128 stands for zero in the data rows.
Some points, one per row:
[137  82 152 102 103 136 114 156 165 119  89 213 121  92 155 113 210 111]
[149  88 191 134  90 119 107 149 100 163  63 193 131  84 130 118 163 149]
[123 182 132 137 142 105 120 117  87 107 215 109 123 165  99 113 136  78]
[ 87 207 154 150 131 111 108 117  33 113 147  77 137 132 119 137  77 129]
[132  96 166 117 107 142 124 183 117 138  99 206 119  98 139 108 192  86]
[142  72 127  93 122 157 139 167 213 132 108 216 129 111 164 111 220 120]
[150  92 147 103 106 139 124 162 174 134 118 216 125 125 173 131 225 127]
[135  85 168 121 121 152 125 177 147 124  90 217 123 101 159 108 199 109]
[143  74 129  99 113 149 134 176 196 118 101 210 112  98 162 111 222 114]
[107 173 154 145 115  99 116  96 105 143 111  70 129 149 121 157  73 255]
[140 114 177 124 125 150 130 180 109 134  96 191 106  92 127 110 190  66]
[142 153 117 141 125  89 111  69 114 106 203 130 142 143  90 130  94  43]
[ 74 186 146 150 116 103 109 108  32 120 142  84 148 134 120 140  59 149]
[106 143 100 114 119 102 125 110 140 124 209 126 125 139  64  98  97  34]
[114 186 159 184 135 102 145  84  74 108 148  73 128 131  81 147  58 174]
[138 101 175 124 118 137 132 185 106 154 109 205 129 112 139 112 183  73]
[141  88 142 108 118 159 132 151 180 105  99 210 111 105 155 117 224 120]
[187  54   9  99 151 156 155 107 255 179  48  16 119 124 170 161  68 255]
[133  65  47  82 157 147 149 105 255  97 120  68  85 178 154 130 150 244]
[197  52   0 104 151 152 158  92 255 172  53  23 120 125 172 161  73 241]
[156 112 198 136 115 144 126 171 117 155  95 208 125  91 137 111 179 122]
[ 97 188 162 158 114 110 129 101  50 116 127  68 127 119 103 136  61 201]
[106 181 116 126 130 108 118 106  65 105 194  92 133 154  93 117 110  55]
[108  90  59 109 110  88 126  77 138 122 210 127 142 152  94 126  81  30]
[133 102 162 120 111 134 117 182 120 137 112 205 116 102 143 113 200  80]
[146 120 173 122 125 133 114 165 102 127 110 192 118 108 139 110 199  68]
[ 91 201 125 132 149 120 119 139  43  94 183  65 118 156 123 126 119  83]
[133  82 143 102 108 143 121 172 163 133 105 214 118 104 156 111 214  93]
[100 146 101 122 137 121 141 106 122 117 219 121 132 169  83 110 100  34]
[144 104 192 145 125 157 135 179 125 160 100 213 141 110 157 125 188 116]
[109 190 114 118 124  97 109 114  48  92 175  71 127 140 105 119 105  58]
[145  94 195 129  99 139 114 167 130 161  72 215 135  95 143 110 163 144]
[121 186 132 154 135 123 126 114  61 107 188 113 160 118 118 130  81  32]
[140 111 184 127 111 133 114 170 123 149 113 211 142 108 153 119 189  91]
[113 130  87 105 111  85 113  72 116 101 197 100 125 154  74 108 122  52]
[126  96 184 127 118 150 122 160  96 131  85 196 129  99 134 103 180  88]
[121 121  82 102 118  88 118  66 124  81 180  88 116 131  64  99 108  42]
[196  53   1 105 151 153 157  93 255 174  53  23 122 126 173 162  73 245]
[119 156 114 150 149 129 143 103  96 119 196 114 152 127  83 108  68  13]
[138  73 169 127 112 154 124 153 165 136  67 208 117  80 136 106 197 145]
Then 26 other points, each followed by its number:
[101 164 162 157 112 103 117 104  92 151 113  79 131 143 116 141  57 255] 0
[140  96 160 113 112 143 119 170 141 124 105 218 128 115 158 112 206 101] 1
[101 184 157 152 101 104 116  99  43 130 115  82 152 135 133 162  71 217] 2
[133 111 174 134 139 158 126 174 116 112  99 196 120 108 151 112 197  67] 3
[154 102 208 162 119 149 123 155  86 170  55 188 145  89 133 129 149 140] 4
[110 195 105 124 149 102 105 117  48 102 191  83 125 160 113 134 104  65] 5
[196  54   1 102 149 152 156  97 255 176  53  22 121 123 172 164  75 246] 6
[123  94 168 122 122 156 123 165 136 118 100 211 128 111 153 106 193  80] 7
[ 81 204 160 146 130 120 112 132  60  98 139  75 117 152 122 145 113 200] 8
[ 58 175 121 121 138 105 108 143  76 100 188  89 113 159  95  96 100 109] 9
[ 81 194 126 130 151 110 110 142  50  91 183  78 123 167 125 129 122  97] 10
[139 101 177 132 122 155 140 196 155 145 117 214 131 103 153 105 194 101] 11
[154  95 170 120 109 136 120 160 130 137  84 213 131 110 160 136 212 117] 12
[135  67 113  91 115 151 130 167 208 119 105 214 129 106 165 112 220 115] 13
[114 163 116 140 125 114 126 100  71 113 190 111 153 116  97 118  80  22] 14
[199  34   0  98 160 158 173  81 255 135  82  81 112 123 178 142 121 189] 15
[ 97 191 161 160 113 105 125 103  38 124 131  88 152 135 130 167  70 190] 16
[ 82 161 150 138 119 106 109 106  87 123  89  52 100 121 103 144  68 255] 17
[127 143  97 123 130  97 126  76 119  99 205 112 112 154  64 125 123  54] 18
[126  91 179 128 104 131 119 171 101 147  98 208 144 107 143 108 165  83] 19
[123 156 108 139 122 105 123  92  75 110 187 108 149 116  97 119  71  16] 20
[130 146 100 121 124 107 136  73 110 125 212 120 149 146  79 126  88  31] 21
[145 108 190 135 110 142 125 186 115 154  94 208 119  89 139 116 177 105] 22
[ 82 185 154 147 117  98 102  98  57 123 127  75 135 144 119 147  71 213] 23
[106 194 164 175 135 110 109  97  56 109 118  78 134 145 120 149  65 203] 24
[121  81 154 111 109 140 124 179 127 128  96 203 112  91 136 100 190  75] 25
Which two of these numbered points are nearest to each point below, ignoring the direction in which the first points spread most? Their numbers follow each, nearest first.
[132 103 169 114 109 137 123 177 116 146 105 204 126 108 138 112 187  63] > 25 19
[ 94 198 159 160 107 105 115 111  41 142 143  98 166 138 134 161  63 172] > 16 2
[ 84 194 163 156 132 121 120 115  28 113 134  82 144 144 123 141  78 156] > 16 24
[184  59  16  99 150 157 156 115 255 183  47  14 118 126 173 164  67 255] > 6 15
[ 83 198 149 142 146 109 102 142  37  95 153  91 126 153 125 129 101 142] > 10 8
[189  53   7 100 153 157 158 105 255 177  50  19 121 127 174 163  71 252] > 6 15
[118 182 130 152 140 122 130 112  61 111 186 105 157 112 110 123  81  27] > 14 20
[142 156 110 140 135 110 143  91 123 129 211 124 158 134  70 118  86  23] > 21 20
[191  57  10 102 155 158 158 106 255 177  47  17 120 125 172 163  71 255] > 6 15
[142 117 194 148 130 156 133 179 102 156  97 205 140 111 149 130 181  97] > 22 19
[148 116 181 123 114 133 115 161  83 138 100 188 120 106 140 121 193  78] > 22 19
[136 104 177 121  99 128 103 150 109 140  93 207 138 107 147 123 194 109] > 12 19
[130  94 151 114 127 146 130 167 158 123 123 212 119 114 147 102 206  73] > 7 1
[172 100 208 157 104 131 126 154 111 201  59 194 157 113 149 145 136 179] > 4 16
